One turn sends every row of this set to another row. A few are shown first. Where does it send the rows asked after them?
Q683: [13 14  5  8  8  9  4 -7 -4  0  0 -1 -4 -7  6 -9 -6  7 -6 -5 -2  5 11 -2
 14]
Q54: [ 10   8  15  13  19   7   8   2  -9   3 -15  -3  -5   0  -9  -4  -8  -5
 -11   0  -5   9   7  11 -11]
Q940: [ -7  -5  22   7  10  -1  -3 -15 -15  -7  -4  -1  -5 -13  -1   6   5 -12
   0   5  -2  18  -5  17   7]
Q718: [  5   3  11  -5  16  -1 -16 -11  -9   0  -2  12  -9   7  -3   3  -4   8
 -10  -2  10  -9  -1  14   5]
Q329: [ -6   8  10  -2   3  -5 -14  -8  -8   2 -10   3 -13 -10   4  -5   0   0
 -24   1  10   3   2  20  -5]
Q270: [  0   3  20  -3  12  -1 -10 -21 -13   0   7   4  -7  -7 -12  19  -7  -8
 -11  -2  -1   9  -7  24   7]
Q406: [  8   3  16  10  16 -18  17 -10  -3  -8  -5  -8  -5  -2   5   2 -11   6
  -7  12  -1   1   4  22   2]
Q323: [-16  -2   7  18  15   4   7  -3  -7   1  -1   4  -5 -11 -12   1  -4  -4
  -7  -3 -11  10  -2  17  12]
Q722: [  7  14  15  -3  19  -5  -1 -13 -11 -13  -3  -9   2  -4   3   1  -1  -4
   9   1  -8   0   7  22   0]
Q505: [-10  11   5   3  34  -2   6  -2 -12  -2  -8   2  -7  -8  -5  17 -10   1
 -13   2  -5  -3  10  19   3]
Q477: [  6  -2   3  11  16  -8  -8  -2 -24  -3  -4  12  -3   5  -4   0 -11   2
  -1  -6  -8  10   2  19   9]
Q238: [ -1  15  10   1  11   0   0   1 -17  -8 -12   6  -1 -14   0  -5   2  -9
   4  -3 -17   3   2  14   0]
Q218: [ 17   5   6  -4  16  -3 -11  -3  -6  -5   4   0  -8  13  -6   2   1   8
 -10   1  -7  -4   3  14   5]
Q611: [  3   0  -1   3   7  -1   5  -2  -6   3   3   0   2 -16   2   5 -10   2
 -24  19  -3  14   6   4   9]
Q730: [  7   5  15   3  -7  -1  -1 -12 -16  -1   5   7   1 -25  -5  -5  -8  -2
 -10  11   6  -1   4   5   8]
Q638: [ 13   5   2   3  13  -2  11  -9 -10  -6  -1   0  -1  -1  -1  -3 -27  -5
  -8   9  -5   3  18  10   4]
Q189: [  8   6  -1  13  10  -5   6  -3 -10   3   2  -1  -4 -22  -2  -1  -1   1
 -21   2 -21  -2  -5  14   9]
Q705: [ 15  17   9   2  25  -7  -2 -12  -4   0  -9  -1  -5 -14   3   6   4   0
 -20   7  -9   9  -9   4   1]
Q773: [-10   0  15  -4   8  -1  14  -2 -10  -2  -7   4   3 -12  -1   6 -11  -2
 -15   3  11  10 -13  18   6]
Q433: [ 11   8  13   8   6  -3  -1   4  -7   6   2  -2 -12  -6   6   9   1 -14
   2  -9   3   5   1  14  -7]
Q818: [ -1  11  12   4   8 -13   2   3 -11   3   6  11  -5  -7  -9  -4   4  -3
   0   4  12  12 -10  12   4]
Q846: [ 16  11  11  -5  10  -3 -10 -10  -5   3  -4   5 -13  -5 -12  -3  -7   9
 -19  -7  -2  10 -11  14  -4]
Q67: [ 20  -4   9   0   8 -11  11  -5  -8  -3  -1  -2 -13  -4  -3  -2 -11   9
  -7  -8 -14   1  -6  18   5]
Q945: [  6  11   4  19  20  -1   6 -20 -15   1   7  10  -8 -15   5  -3   0   3
 -18   4   5  16   1  20   9]
Q724: [  5  10   8   6  11  -2  -1 -14 -17   1 -12   3  -8 -15  16  -9  10  -1
 -11  -5  -1   0  -3   8  11]
Q297: [-19   5   8   1  10  -1 -10  -6  -8  -4  -2  -3  -5  -2  -9  -9  -2  -5
 -10  12 -12   1   0  18   9]
Q749: [  5  12   7  10  18   1  -2  -3 -24   0  -6  12  -3  -9  -1  15   0  -2
  -4   0  -3  22  -1  18   3]
Q650: [ -3   8   4  -4  10   0  11 -17  -7  -9   1  -7   2  -9  -6  -4 -11  -2
  -7   6  11  -1  19  11  13]
Q468: [ 15   4   8   2  15  -1  -2 -10 -10  -6   9  15 -11 -15   6   0 -14  -6
 -12   1  10  10   7  -1   2]
Q572: [  6  -2  21  16  14  -7   3 -19 -10  -6   0  -1  -5 -22   6  -7  -8 -10
 -18  10  -6   2  -8  14   3]
Q153: [ -5   4   9  -6  10   0  -8 -15  -8  -1   8   9   0  -1   2  -1  -3   5
 -12   8  11  -7   6  31   6]
Q290: [  0   1   7  -7  10   7  21  -4  -9  -4  -4  -8  -3 -11  -9  -6   0  -5
 -15   3  -7  11   5  24  -2]
Q502: [-10   1   3  -8  15  -5  -6  -7 -10  -1   0  -4  -5 -11  -2   5 -10   0
 -16   3  18   5   9   1  13]
Q101: [ 10   0  16  -6  17  -2  11 -12  -4   1  -5  -7  -5 -17   0   4   0   0
 -15   7  -4   1  15  -5   7]
Q972: [ 22   4  12  -7   5  -4  -3  -9 -19   6   5  -2  -9  -8  -5   7 -19  -5
  -5   3  -7   1  11   6   2]
Q234: [ -4  12  14   2  27   3   6  -7   2  -9  -3   2  -3 -16  -6  11  -9 -12
  -7  -1 -14   9  -2  16  -3]
Q145: [ -1  -2  15  -1  21  -8   2  -7 -11  -5   4   6   3   2  -4  -1 -11   5
 -19  17  -1  -5  12  28   4]
Q565: [ -7  11   6   9  12 -13   9  -9 -10   1  -1   0  -8 -11   0   1   4   4
 -18  12  11   1  14  28   0]
Q517: [ 12   0  17  -1  15  -4   2  -3 -10  -6   2  -9   0   4  -2  10  -9   7
 -15   7 -11 -12  10  22   6]
Q78: [  6   9   8  -5   3  -4 -17  -2 -13   9   5  -6  -5  -5  -9  -1 -11   5
  -8   7   3  10   2   0  11]

Q433 goes to Q54
Q67 goes to Q406
Now find these:
Q270 goes to Q477
Q705 goes to Q189
Q145 goes to Q153
Q638 goes to Q650
Q730 goes to Q468
Q940 goes to Q749

One turn sends every row of this set to another row. A few are shown first. Where does it send the rows asked after them?
Q759: [  7  -6  10   2  -6   8  -1   3   6 -18  -2  -6  -5  -6   3 -15   1 -13
 -10   5   2  -6]
Q774: [ -1 -11   9  -3 -11   7   3   6  11 -15   1  -9  -9  -1  10 -16   2 -11
 -17   0 -10  -2]
Q926: [  7 -12   6  -2 -14   9  -1   5   8 -14  -1 -11  -8  -2   6 -15   3 -10
 -19   3  -8  -3]
Q76: [  2   5 -18 -13  -1  -1   3   0  -1  16  -1  -8 -18   0  -5  -5 -13  -3
  -9   9   3  18]
Q546: [  2   8 -12 -18  -1   3  11  -2  -6  15  -2  -8 -21   3  -5  -8  -9  -6
  -5  10   5  16]
Q538: [  0  -6  13   1  -3   1   1   4   7 -15  -6  -5  -9  -5   0 -17   2 -18
  -7  -1   4  -4]
Q518: [  8 -13   8   1  -2   4  -2   0   2 -11   0 -14  -1  -5  11 -13   2 -13
 -15   8   0  -7]
Q72: [ -3 -11   9  -2  -9  -1   1   6   9  -9  -9  -8 -15   0   0 -18   5 -18
 -14  -7  -5   2]
Q334: [ -5   5 -14 -16  -1   4  10   2   5  10  10  -6 -13   0  10  -4 -16   4
  -9  13  -3  15]
Q870: [  5  -6  11   2  -4   2  -2   3   5 -15  -7  -6  -9  -6  -2 -16   2 -17
  -8   0   5  -4]
Q414: [ -2 -11  11   1   3  -6   1   1   3  -7  -8 -11  -8  -4   6 -17   4 -20
  -9  -1   2  -2]
Q445: [  8   4 -14 -18  -2   4   4   2  -8  12  -4  -2 -13  -1  -2   0 -12   0
 -14  16   2  14]
Q525: [  8   7 -14 -17  -4   8   8  -3  -8  13   1  -9 -17   2  -4  -6 -10  -2
  -9  15   4  14]
Q751: [ -6   6 -14 -14   2  -4   7   2   2  16  -1  -6 -19   1  -1  -7 -13  -4
  -6   6   2  19]
Q780: [-10   6 -12 -16   2  -1  11   3   5  13   5  -6 -17   0   7  -6 -15   0
  -6   8  -2  17]
Q180: [ 11 -13   6   2  -2   1  -6  -1  -1  -9  -5 -14  -4  -5   4 -14   3 -17
 -14   6   2  -5]
Q187: [  1 -12  11   0   1   2   2   1   5 -11   1 -12  -1  -5  16 -15   1 -13
 -12   6  -2  -6]
Q942: [  2   5 -11 -18   1  -2   6   3  -7  14  -8  -1 -18   0  -4  -1 -12  -4
 -11  10   3  16]
Q637: [ -3   5  -8 -20   1   6  13   4  -2   8   4   0 -11   0  10   0 -15   4
 -12  15  -3  12]
Q467: [ -1   7 -10 -20  -2  10  15  -1  -1   9   9  -7 -14   2   8  -6 -12   2
  -7  16  -1  12]
Q513: [ 10 -12   4  -1 -14   6  -5   4   5 -11  -6 -11 -11  -2  -1 -15   4 -13
 -19   0  -5  -1]
Q423: [  6   4 -12 -19  -2   8   7   3  -6   9   2  -2 -10  -1   5   1 -15   4
 -14  18  -2  11]
Q643: [  2  -6  12   1  -5   6   2   3   8 -18  -1  -5  -5  -6   5 -16   1 -13
  -9   3   2  -6]
Q523: [  4   4 -17 -15  -4   7   5   1   2  11   9  -8 -12  -1   6  -3 -15   5
 -11  16  -2  14]
Q482: [ -4 -11  13   0   3  -3   3   2   5  -9  -2 -10  -5  -4  13 -17   2 -16
  -9   1  -1  -4]
Q16: [ -6   9  -9 -19   2   1  15  -1  -3  14   0  -6 -21   3   0  -9 -10  -5
  -4   8   3  17]
Q665: [  5 -13   8   2   1  -4  -4   0   0  -6  -9 -13  -7  -5   2 -16   4 -20
 -12   1   4  -3]
Q713: [  7   6 -14 -18  -4  11  11  -2  -5  10   7  -9 -15   2   3  -5 -11   1
 -10  18   1  12]
Q574: [ -6 -11  11  -3  -9   2   5   7  11 -12  -3  -8 -12   0   7 -18   3 -15
 -14  -5  -8   0]
Q93: [  8  -6  10   3  -6   6  -3   2   5 -16  -4  -6  -6  -6  -1 -15   2 -15
 -10   3   4  -6]
Q863: [ -6   6  -8 -19   4  -4  11   4  -4  14  -6   1 -18   1   0  -3 -12  -3
  -8   8   1  17]
Q801: [ -7   8  -8 -20   1   5  18   0  -1  11   6  -6 -18   4   7  -8 -12  -1
  -4  11   0  14]
Q454: [  5 -11   6  -1 -11   1  -4   5   5  -9 -10 -10 -14  -1  -5 -16   5 -17
 -16  -4  -4   1]
Q569: [  7   4 -19 -13  -4   4   2   0  -1  13   3  -9 -14  -1  -1  -3 -14   1
 -12  14   1  15]
Q295: [ -1  -5  14   1  -3   3   2   4   9 -17  -3  -5  -7  -5   4 -17   1 -15
  -7   0   3  -4]
Q493: [ -9   6  -6 -21   4   0  14   5  -1  10   0   1 -14   1   8  -2 -14   1
  -9  10  -2  14]

Q493 goes to Q863
Q518 goes to Q187
Now find these:
Q569 goes to Q523
Q801 goes to Q16
Q643 goes to Q295
Q72 goes to Q454

One turn sends every row of this set to another row. A few are shown first. Where does it send the rows asked after them?
Q374: [ 13  -7   5  -9  -3 -11   4   9   2   6 -12 -18  -4  -5  20  -9  -2  -6
   1   0  27  -1]
Q881: [ 10  -3  -8  -6   4  -7 -10   3  -1   2  -9 -10   1   5  -3 -18  -9  -6
   2  -6   0  -1]
Q845: [ 16  -5  -4 -21  -3  -7  11   1  -3 -10   2   4 -16   3  13  -5  -6  -2
  -5   5   1  -8]
Q806: [  8  -2  -7  -5  -7   5  13  12  19  -1  -6  -3 -10   5  27   5  -5   1
  -4   1  20  -8]
Q360: [ -5  -7   4  -4  11   8   2   6   5 -10  -5  -4  -3   9   9  -4  -7   5
   1 -17   2  -5]
Q161: [ 14   0  -5  -3   6   2   7  12   3   5   2 -12 -16   0  -3   2   3   6
   0  12  22 -17]
Q408: [  5 -12   6 -12   5  -8   4   6  15  -4   1 -27   2   5   9  -4 -15 -12
   6   7   9 -13]
Q302: [  7  -5  -6   3  -3  -6  -3   0  -4   2   5 -23  -4   3  13   0 -13  -1
  -7  19  11  -8]
Q950: [ -5 -16 -14  -1   3   1  -4   3  11  -7 -15 -15 -14   1   7  -5   4   0
  13  -5  10  -5]
Q977: [  5  10  -8 -17  -3  -4  11   0   7   5 -18 -20 -14   6   5   7 -13  -7
   4   0  13 -15]
Q516: [  0   2 -14   0  -6  -1  -1  12   4  -6   1 -17 -19   5  14  -1  -6  -3
  16  -6   2   1]
Q102: [ 16 -18   9  -6   4  -6  12   8  17  -5  -8 -11  -7   4   7  -6 -18   2
 -10   8  16 -12]
Q29: [ -8  -8  -5  -5   9   2   9   3   7  -1  -3  -1 -14   9  -6   3 -11  10
   2   3   2  -3]
Q701: [ 12  -5   1   2  11  -4  -3   7  13  -4   0 -13   0  14   1 -13   4   0
  13   2   4  -2]
Q992: [16 -9 -2 -1  3 15  1 -5  9 -7 -2 -1 -5 -2 17  7 -8 -3 -7  1  7 -9]
Q634: [  8 -17 -11 -14  -9  -3   2   6  -2   5 -20  -8  -2   6  14  -7 -13   2
   4   1   5 -23]
Q675: [ 10 -16  -8 -13 -12  -3   3  10  -9  -2  -7  -7  -9  -3  16  -9  -6   0
  13  -2   1 -19]
Q610: [ 17   3  -4  -9   5   6   6   8   5   7  -9 -15 -17   4 -11  -6  -2   1
  -2   3  12 -20]
Q719: [  6   3   3  -1  -2 -10  15   6   2   0   3 -18 -18   6  23 -12  -5   4
  -8  -9   1 -12]
Q4: [  1   2   0 -19   0  -2   3  -6   9  -2 -13 -12 -18   1  19 -10   5   0
   5   5  20   0]
Q254: [ -6   2  -5   0   2  -4  12   4   3   7   6 -19 -11   7  21  -6  -6  13
  -8   3   1 -13]

Q254 goes to Q675
Q845 goes to Q977
Now find these:
Q374 goes to Q102
Q516 goes to Q881
Q950 goes to Q701
Q719 goes to Q634
Q992 goes to Q4

One turn sends every row of this set to another row. A few are shown first. Where does it send the rows asked after them?
Q144: [  4   1  -3   4  -5  19 -10  11  16  -3   2  -2  -7  -1  11   1   2  -4
  14   3  -8  12  -9  -2   2   5  -5]
Q771: [  2   3 -11   1  -9 -22  -4   0   2   3 -14  -8  14  -5   0  -5  -7 -17
  -5  11  -9  -1 -12   3  -9  -2  -4]
Q903: [ -1   3   0  10   1  -5 -12  -7  17  -8  -5   3 -13  -4   9  -8   2  -2
  -7   4   3   1 -11   7  -8  13   5]
Q912: [  1   4   3   5   2  -1   6   1   9   2   2  13  -3 -10  11  -8  -7   2
  -2   8   2   3  -4  11  -9  13  -4]
Q223: [ -3   7  -3   2   1 -13   2   4   4   3  -7 -12  15  10  -1   0  -3 -17
  -6   8 -12  -8 -15   3  -2 -11  -5]
Q891: [  5  -6  -4   8  -7  20 -12   7  19  -1   1  -5  -7  -1  11  -2   1  -7
  11   7  -8  11  -3  -3  -3   9  -4]
Q58: [ -4   8   5   4   9   5   6  -5  11  -3   1  -2   3  -9  18  -8   1   0
  -4   9   1   5 -10  12  -7  11  -4]
Q768: [ -1   5 -10   2  -7 -18  -2  -3  -2   5 -12  -5  14  -1   1  -4  -5 -19
   0  13 -15  -5 -11   4 -11  -2   0]
Q985: [  7  -3  -4   6  -5  20  -7   9  16   0   2  -5  -6  -2  13   2   1  -6
  12  10 -10  12  -4  -1  -2   7  -5]
Q399: [ -2  -3  -7   4  -8  -9  -7  -9   4  -7  -7   0  18   6  -2  -5 -14 -17
   5   6  -2  -9  -6  10  -6 -11  -1]
Q541: [  9   5 -12  -2   3   2  -6 -14   6  -2  -6  -2   8  -9  -9  -4   4 -22
   3  15   1   7  -9   0  -8  -9  16]
Q192: [  7   5  -3   3 -12 -20  -5  -3   8   1 -10 -13  17  -6  -5  -7  -5 -16
  -3   9  -2  -6  -4  -4 -12  -2 -10]
Q735: [  3   2  -7  -1   8   4  -8  -6  13   4  -7  -6   7  -2 -10  -6   4 -26
  -7   4  -1   7 -14  -7   0 -14  14]
Q777: [-2 15  4  6  4  1 -4 -3 18 -8 -1 -7 -6 -3  8 -7  6  3 -7  8  7  4 -9  7
 -8 10 -3]
Q174: [  4  10  -1   3 -13 -18  -4  -2   4   5  -8  -6  13  -3  -8  -8  -4 -17
   3   9  -6 -11  -3  -4 -14  -3  -7]
Q709: [  8 -11  -8  -7   2  10  -4   5  10   8   7   2  -6   3  -4  -1  -6   5
  11   0   3  12  -2  -7 -11   3  -4]
Q129: [ -6  -6   5  10   6   0  -6  -2  19   3  -4   2  -8  -1  12 -12  -6  -8
 -15   0   0   2  -9   6  -5  12   1]
Q358: [  6   2  -2  -6   9  10   6  -1   7   7   1   2  17  -6  -9  -5  -4 -19
   0   7   1   8  -7  -1   0 -16   6]
Q235: [  9  -5  -1   6  -5  15  -6  11  14   2   4   0  -8  -5  12   3   2  -7
  13   3 -10   7  -7  -6  -1   9  -5]
Q384: [ -6   4   3   1  -6  -7  -6  -6   8   1  -7  -9  23   1  -3 -11  -9 -18
   1   0  -2  -9  -5  -1  -7 -11 -11]
Q30: [ -1   2   9   8   2   0   2   8  18   8   0   6  -7  -1   4 -12  -7  -1
 -11   3   3   4  -2   6  -6  10  -6]
Q809: [ 14  -1  -3   3   2  -3  -3   1  14   6   0   3   0   0 -18  -3   0 -23
  -7   7   1   1  -4  -9  -2 -13  13]
Q740: [  2   2  -6   1  -1 -18   2   6   4   2  -8 -10  18   3   3   0  -7 -16
 -11   6 -10  -5 -16   3  -1  -9  -7]
Q875: [  8  -4  -1   7  -5  16 -12   8  17  -5   4  -3  -8  -3  12   3   3  -7
  13   2  -7   6  -8  -6  -1   8  -3]
Q717: [  3  -2  -9   2  -9 -15  -5  -4   5  -9  -8  -3  21   1   0  -4 -15 -12
  -1   6   2  -4  -6  11  -4 -11  -7]
Q631: [ 14  11  -2  -3   3   4   4  -5   9  -1   4  -1  11  -9 -14  -2   4 -17
   3  13   6   3  -4  -5  -6 -12   7]
Q549: [  6  -3  -7  -8   8  13  -4  -3  10   6   5 -15  -2   1   4   0   6   2
   9   6  -1  14  -7 -10 -14   5  -3]
Q173: [  9   1  -5   6  -6 -19   2   4   9  -7  -4  -8  15   7  -3   1 -10 -11
  -6  11  -1  -9  -6   7  -3 -11  -7]
Q383: [  6 -17  -6  -3   8  12  -7   3  13   8   5  -8  -7  11   1  -2  -4   0
   2   0   0  12  -5  -8  -7   1  -2]
Q840: [  4  -2  -3   4  -7  18 -11  12  17   3   0   0  -8  -3   9  -2   0  -6
  12   1  -9  12  -7  -5   0   7  -6]
Q141: [  9  -8 -10  -1   2   2   2  -2   6   7  -2  11   7  -4 -11  -5 -10 -22
  -2  12  -2   7  -3   3  -3 -11  13]
Q118: [  8  -2 -13  -7   4   5 -10   0  11   2   2 -10 -12   4   0   3   7   4
   8   4  -1  13 -11 -10 -12   5   1]
Q521: [  6 -16 -13  -5   8   7 -11  -2  10   2   2  -5 -11   6   5   3   1  -2
   5  -1  -4  10 -14  -8  -9   4   5]
Q109: [  6   5  -4   6  -6 -17   0   1   7  -8  -2  -3  11  13  -7   2  -7 -12
   1  11  -3 -14  -6   5  -4 -13  -4]
Q620: [  0   1   0   0  -6 -12  -5  -5   8  -4  -8 -11  25  -4   1  -9 -10 -16
  -3   0   2  -6  -7   0  -6  -9 -12]
Q955: [  6 -11  -8 -10   7  13  -3  -3   5   5   6  -1   0  -5   6  -1  -2   2
  14   1  -1  11  -7  -7 -13   6  -3]

Q985 goes to Q235
Q358 goes to Q141
Q903 goes to Q777
Now find these:
Q173 goes to Q740
Q383 goes to Q521
Q768 goes to Q174

